Each row is where one point has got to under a steady rotation. How many ticks took it there?
The counts run from 0 to 469.
[151 146 103 167  83  98 146 126 136 152 142  94 124 149 129 118 185 116
 128 124 143 101 141 161 127 115 169  94 106  97 118  79 119 132 149 157
 126 151 108 113 175 126 191 134]  408
[113 125  97 115 139  91 131 136 137 137  79  77 148  83 103 103 148 129
 146 149  74  92 140 162  85 141 171 166 107 111 141 125 109 144 118 177
 120 139 111 121 152 104 127 109]  143
[102 124  93 113 124  89 121 135 102 138 101  81 135 137 159  74 151 110
 135 152 136  71 144 159 176 119 166 122 101  65 131 103 135 159 127 115
 137 139 135 110 148 107 126  96]  118
[105 105 125 119 107 141 159  99 131 131 161 126 151 103  90  93 135 138
 136 134  83  75 155 156 131 137 156 164 110 119 167 157  94 145 113 128
  96 148 138  72 151 148  81 106]  259
[155 114 161 136  67 156 130  82 114 134 125 115 155 149  99  93 130 157
 134  86 116  86 155 128  74 122 123 124 111 149 165 141  91 131  96 136
 114 106 128 148 141 109 176  95]  303
[137 140 172 152 144 120 118 112  75 149 126  80 134 142 161 118 142 106
 151 151 131  30  97 166 161 112 115 131 134 134 100 126 140 122 160  91
 119 128 117 127 120 136 134 106]  64
[126 119 131 162  84 126 145  98 121 142 159 137 130 162 115  67 125 115
 124 108 113  73 164 164 163  89 161  75 109 130 154 119 102 112 101 109
 118 139 134 105 162 115 144 110]  292
[119 122 118 164 114 132 112 133 143 103  92  38 140 111 163 135 148 163
 157 109  85 142 132 144  87 113 139 149 117  98 106 115 112 136 125 138
 152 143 126 168 151  86 156 108]  162
[119 122 126 195 105 124 152  81 129 126 153 107 156 122  87 112 116  98
 123 147 123  67 134 138 142  84 131 135 114 109 138 134 141  63 149 131
 100 139 117 144 135 168 155  85]  33
[131 139 136 146 112 137 137 100 110 102 140  88 137 132  65 147 185 149
 140 148 101 115 107 128 158 117 190 122 126 105  99 165  98  75 102 115
 114 136 158  96 152 117 102 110]  204
[131  99 129 166  61 127 172  79 109 106 157 140 116 101  88  94 108 133
 122 103 138 106 145 169 111 125 113 125 102  97 130 132 104  97 103 118
 124 175 113 112 140 119 168 136]  266
[167 136 106 159  99 128 117 104 140 109 149  94 167 106 110 126 162 144
 118 127 120 121 164 129 106 109 138 119 131 109 143 137 118 140 138 174
 120 107 126 135 145 179 204  79]  419
[122  85 160 141 101 156 176 113 121 123 154  68 128 118 158 144 123 140
 125  86 101 108 138 166 106 151 115 180 118 111  95 145 103 136 147  98
 137 173 132 104 146 107  99 156]  252
[129 157 141 136 102 101 150 127  94 113 145 131 146 180 101 112 173 116
 173 137 124  91 144 169 145 108 179 150  92 107 101 142 135  78 126 141
 112  88 169  99 146 141 142  88]  464
[110 113  83 142 123  91 126 159 122 147  69  59 104 110 104 114 164 143
 138 130 102 101 135 164 120 140 170 119 115 106 117  91  87 157 130 145
 115 151 105 124 150  93 142 113]  145
[147  86 155 113 106 166 163  79 116  58 159 106 141  79 115 143 136 146
 125 127 155  76 139 141 140 141 126 148 147  95 120 181 103 129 116 106
 124 136 152 106 146 158 112 108]  241
[154 120  86 137 128  82 122 123  91 129 103 100 143 113 142  89 150 113
  92 156 124  88 145 164 194 121 157  94 128  72  96 132 122 149 118 113
 153 154 128 115 145 127 159 120]  120
[175  80 147 149 100 154 145 118  98 140 153 108 102 116 140 100 138 156
 130  90 126  95 133 163 132 132 124 110 145 141 134 116  79 197 120  74
 104 161 135 110 159 137 134  95]  272
[134 133 142 145 139 142 162 133 133 162 148  85 138 148 134 104 161 119
 147 137  98  46 117 144 114 124 160 165 118 148 145  97 100 137 172 145
  77 138 106 119 169 129 116  99]  27
[160  95 155 102 120  99 160  95 105 138 108 147 171 158  88 146 132 113
 114 142  99 124 141 135 189  78 158 113 139 115 144 131 102 123 142 135
 158  94 133 101 185 107 150  99]  346
[160  93 128 112 143 101 136 120 106  86  63  61 133  72 141 121 128 129
 130 124 135  84 139 154  98 145 121 166 137  89 109 129 120 170 133 136
 138 129 107 161 138 115 159 104]  126
[132 105 145 136  95 111 176 108 100  78 138 158 130 106  71 157 163 158
 143 127 114 143 142 160 140 129 139 147 104 105 114 160  84 115 122 162
 141 129 135  73 184 115 141 130]  230
[121 117 126 149 133 140 164 114 166 103 138 108 164 104 130 122 144 123
 147 122 124  90 143 127 168  92 148 165 109  85 154 109 114 151 173 165
 121 173  88 105 191 120 126  91]  0
[140 100 135 133 149  95 121 133  60 146  90  82 141 141 142 120 138 125
 122 125 113 128 146 151 169 121 121 159 122  89 123 136 136 184 153  86
 136 104 159 127 134 156 138  68]  101
[143 122 141 166 105 131 135  67 132 123 153 127 174 123 105  90 111 122
  99 123 100  40 147 153 150  98 148  98 120 128 136 166 117 101  91 110
 116 162 108 129 138 118 122 117]  294
[141 118 141 158 109 147 166 101  96 139 161 129  92 109 108 122 158 107
 125 127 148  87 145 182 153 150 147 110 117 101 103 165 122 114 100  70
 145 151 159  82 151 157 131 136]  238
[107 111 137 115 122 165 142 122 127 106 160  97 145  85 168 144 144 161
 156 146  83 106 111 159 164 126 120 142 137 120 100 167  85 143 134 116
 167 151 139  60 150 125  99 131]  225
[167 105 171 162 116 135 153  92 102 129 116 137 116 123  92 101 109 112
 135  85 124 101 175 170  90 112 113 128 121 157 159 127 106 133 114 124
 132 104 123 143 145 131 203  95]  301
[148 108 138 183 122 126 179 137 132 151 153 110 149 119 149 150 114 114
 113 112  91 110 145 169 118 102  95 144 126 137 102 101  99 113 194 148
 147 148 110 136 165 146 188 129]  21
[124 124 125 144  97 137 147  99 155 160 138  55 184 120 190 129 147 112
 139 131 120 107 142 122 108 112 161 167 120  70 143 126 158 150 145 123
 152 134 141 144 166 146 125 117]  395
[161 118 177 150 121 126 137  90  93 161 102 103 161 164 132 128 126 121
 128  85  98 159 132 141 140  93 108 129 111 120 130 129 119 136 140 115
 194 119 109 134 162  76 201 119]  336
[144  96 165 150 120 124 167 116 127 110 138 104 124 161 141  93 128 119
 142  79  99  78 148 177 140  98 156 146 119 140 146  94  96 146 143 114
  94 147 117 127 186  74 104 103]  289
[137 114 116 113 102 126 131  79 132 153 108  83 144  56 134 134 136 126
 154 166 159  87 116 129 106 132 128 150 137  88 167 114 121 169 141 151
 147 145  86 112 136 160 173 107]  386
[118 145 122 154 126  97 158 135 151 140 120  71 119 127 131 130 163  93
 154 115 137 104 149 168 120 111 165 155 100  98 146  72 129 150 177 174
 120 137  91 108 178 115 157 117]  406
[132  85  99 134 147  98 151 153 128 130 103  69 139 107 166 126 104 102
 100 138  68 127 168 184 140 111 152 133 148  93  95 118 110 145 148 106
 160 129 165 142 144 131 135 111]  137
[113  92 122 127  84 120 137  77 129 172 106  84 201 118 105 174 128 146
  97 147 103 124 145 101 146 111 132 121 121  82 140 158 122 126 139 125
 185 125 125 102 133 148 154 133]  366
[205 146 139 161  96 123 123 110 100 131 148 113 150 126 119 143 183 158
 156 142 128  89 108 146 112 119 156 130 147 137  91 152 119 123 123 114
  99 102 152 143 131 171 159  85]  446
[170 118 136 178  93 133 131 115  82 160 135 124 130 126 103 127 156 153
 143 135 125  93 115 145  97 122  98 120 131 157 123 120  89 139 143 134
 106 117 113 136 139 178 210  88]  40
[151 121 150 174 128 157 143 113 101 130 151 127 143 113 109 117 154 160
  96  83  98 141 180 155 123 151 113 143  88 115 129 182 102 165 110 132
 145 153 138  86 156 142 176 131]  247
[154  85 155 166  94 136 143 107 115 163 133  95 148 168 139 131  96 127
 102  98  68 113 143 154 148  81 125  87 135 158 114 126  92 113 141  68
 152 125 150 133 139 114 147 112]  309
[153 105 154  84 126 155 127  95 112 154 114  58 143 152 146 114 155 123
 129 119 144 105 138 101 154 113 142 122 143  97 161 112 110 196 154 108
 163 107 141 105 163 116 169  91]  361
[114 120  99 136  95 130 140 125 155 177 151  65 156 112 213 137 149 116
 145 148 111 107 138 151 136 100 146 110 139  90 138  99 123 167 161 122
 173 135 135 111 158 159 148 120]  397
[174 116 105 151 117 101 155 127 145 176 154 113 168  91 172 154 145 114
 111 159  83 118 145 164 146 104 151 108 147 114 116 128 111 157 163 135
 160 140 126 110 174 175 154 130]  399
[141 125  91 112 131  94 139 132 135 117  93  98 172  78 100 104 145 132
 124 161  64  98 149 157  90 137 174 168 124 105 130 139 100 127 115 184
 124 132 118 132 158 113 134 120]  142
